In the data rows, 128 means zero.
Every row has one hidden group. There are 2 groups. Groups can overlap: rows of different groups may look alike.
The rows in order, each followed by its group:
[205 115 104 108 115 100 107 219 115 125 199 215 114 110 118 104 117 114 111] j192
[116 102  99 102 119 102 128 116 180 129 109  97 172  97 222 177 104 114 117] j704
[116 114 151 101 120  97 125 116 113 109 111 199 208 101 109 101 117 117 185] j704
[114 115 103 102 114 108 109 119 116 125 117 107 209 171 117 174 110 114 210] j704
[106 114  97 188 120 180 126 116 118 118 109 104 112 206 119 196 111 117 116] j704
[114 194 107 102 113 173 104 117 193 132 120 107 114 111 119 111 116 113 178] j704
[164 119 109 101 109 108 185 121 116 130 128 120 113 117 199 115 186 108 108] j192
[172 204 108 101 115 108  98 121 113 129 123 119 115 115 125 117 186 204 101] j192
[144 115 104 102 199 105 165 125 115 125 118 111 114 109 156 109 116 107 112] j192
[114 117 105  96 153 106 189 119 111 126 119 114 114 111 204 166 118 113 110] j192
[117 112  93 192 122 183 124 112 120 116 105  93 114 186 102 168 115 128 118] j704
[115 124 181 195 119  98 121 117 118 113 110 183 112 100 111 103 116 116 176] j704
[116 114  96 173 121 183 136 116 119 118 108 107 111 205 109 197 118 113 116] j704
[116 114  96 175 119 180 125 117 118 118 109  99 112 210 105 199 125 117 116] j704
[121 113  94 181 121 181 129 116 119 114 107  94 111 201 107 179 109 118 117] j704
[117 171  90 103 125 162 141 114 170 115 100  92 110  98  96 148 115 119 120] j704
[113 113  96 160 124 193 138 115 120 113 102  91 110 186 101 177 115 119 122] j704
[192 112 106 102 111 106 169 120 115 198 120 112 116 111 204 116 118 108 112] j192
[169 202 107 100 109 108  97 121 113 130 124 121 115 117 126 115 191 207 108] j192
[117 113  91 181 124 189 137 115 121 114 107  89 110 180 114 165 115 119 119] j704
[118 114 165 102 187 100 133 112 119 118 117 198 111 102 109 101 195 117 124] j192
[121 111 159 103 129  88 154 117 123 108 106 164 209  82 147  95 114 121 123] j704
[116 114  96 207 120 176 126 116 118 121 109  98 112 187 109 169 116 117 116] j704
[113 116 114 107 185 111  83 122 108 204 244 129 116 122 239 120 117 111 105] j704
[157 114 112 103 200 114  93 122 108 134 233 126 116 120 231 118 123 111 106] j704
[120 108  96 192 119 169 132 188 118 118 113  98 117 176 109 101 116 117 116] j704
[197 115 102  96 114 104 105 117 116 209 116 109 113 102 212 109 120 181 112] j192
[117 115 101 173 116 103 113 112 116 125 173 216 113 105 115 106 117 112 210] j704
[116 108  95 103 124  99 125 112 181 116 107  95 177  95 210 175 117 118 117] j704
[182 118 116  99 194 113  79 123 110 144 255 133 117 127 191 126 120 111 105] j192
[117 118 185 106 173  97 148 113 112 112 104 135 174 102 104  96 117 119 119] j192
[110 116 176 106 111 106 102 120 179 127 121 115 180 107 120 112 118 111 207] j704
[113 221 170 102 111 178 105 120 198 127 119 115 123 112 120 112 117 113 111] j704
[119 114 182 100 111 102 116 202 117 122 255 164 118 104 120 105 117 116 123] j192
[114 114 171 101 183 103 155 117 157 127 115 105 113 104 114 105 117 115 114] j192
[117 221 106 102 111 106 103 120 114 177 120 115 114 112 128 112 179 203 111] j192
[116 114  97 184 116 168 123 111 120 119 110 104 116 174 110 105 118 117 183] j704
[116 113 180 103 194  93 130 116 119 116 106 190 160  95 107  97 117 118 122] j192
[119 114 105 167 119 102 117 118 117 122 178 213 113 109 114 103 117 115 210] j704
[186 117 112 104 107 110  83 123 112 207 127 125 118 120 125 118 211 208 107] j192
[114 222 169 102 111 178 102 120 198 127 121 118 117 107 120 112 118 113 110] j704
[108 124  99 211 122 177 133 115 120 115 105 169 113 176 108  97 109 126 118] j704
[121 113  93 186 109 174 134 116 119 118 108  98 112 200 111 190 116 114 116] j704
[115 114  98 105 171 158 116 194 116 120 110 102 112 101 113 103 120 179 115] j704
[170 117 114 101 107 109 175 189 112 135 127 124 115 120 126 119 198 109 107] j192
[114 214 162 102 113 174 107 119 201 125 114 107 114 110 117 110 117 114 111] j704
[188 117 115 101 106 111  87 122 111 201 129 127 116 126 130 119 216 208 105] j192
[121 115 104  98 113 105 107 121 113 125 123 112 218 179 124 190 117 121 200] j704
[114 116 224 100 114 104 110 119 122 124 114 110 145 105 117 141 117 115 206] j704
[116 113  94 103 121 185 129 116 130 117 107  95 188 208 107 187 116 118 117] j704
[107 117 180 103 180 102 131 116 119 115 106 206 173  88 106 100 114 118 118] j704
[179 117 111 101 107 109 173 119 112 130 129 123 117 119 121 120 184 172 107] j192
[107 122 178 103 160  99 128 121 171 125 102 100 163  89 107  96 109 125 116] j192
[114 115 102 104 109 188 107 119 117 123 116 109 201 205 116 230 117 114 112] j704
[110 114  96 167 116 103 116 118 117 121 171 205 117 104 104 105 117 115 212] j704
[116 113  95 197 125 106 127 198 119 117 172  99 111 155  98  91 116 117 112] j704
[122 114  95 178 119 165 125 201 122 110 178  96 112  99 110 101 120 117 116] j704
[115 110 100 102 116 184 115 118 116 122 114 106 199 203 114 225 119 114 113] j704
[116 120 211 167 124 104 135 105 121 113 102 150 110  91 102  95 161 119 120] j192
[118 112 217 103 130  95 145 183 130 110 174 156 109  94 100  92 114 120 121] j192
[172 116 107  93 112 106 173 125 114 189 119 114 114 111 222 111 117 113 110] j192
[112 115 105 102 165 105 161 179 115 120 123 109 114 111 118 110 116 175 111] j192
[113 106 232 101 119  98 131 115 131 115 105  92 115  85 105 136 115 118 126] j704
[114 227 169 102 112 158 105 119 198 122 119 111 109 114 119 111 122 113 111] j704
[114 228 164  91 111 105 103 120 182 130 116 115 114 112 120 109 118 172 104] j192
[174 117 112 102 111 110 180 189 112 135 127 125 116 121 127 118 185 111 106] j192
[115 115 100 102 117 149 170 186 123 122 114 106 113 104 114 106 117 168 112] j704
[113 118  93 176 112 185 140 115 121 116 105  93 111 192 106 178 123 118 106] j704
[117 113 234 120 124  98 148 115 120 116 108 126 111  94 109 101 115 126 118] j192
[117 115 101 105 112 103 172 118 169 123 115 107 109 105 217 164 117 115 113] j192
[116 221 161  99 115 105 105 117 115 130 119 113 114 113 119 110 169 203 111] j192
[116 114  98 185 118 176 122 117 118 109 111  94 112 206 111 194 117 116 115] j704
[115 115 101 172 110 103 171 118 116 122 105 165 113 105 115 106 189 115 113] j192
[194 118 108 101 192 109  98 120 113 129 205 120 115 112 122 115 118 178 106] j192
[116 109 168 107 121  99 131 116 119 121 107 219 197  96 104  95 114 118 161] j704
[116 116  96 196 122 100 125 116 118 118 109 167 112 167 109 101 116 113 192] j704
[116 113 203 193 125  99 128 116 119 117 179 207 111  95 112 100 116 118 117] j704
[117 113 227 148 123  97 136 115 120 114 103 129 110  92 103  96 109 119 120] j704
[116 114  96 162 120 167 131 116 118 118 109 170 110  98 110 101 105 117 196] j704
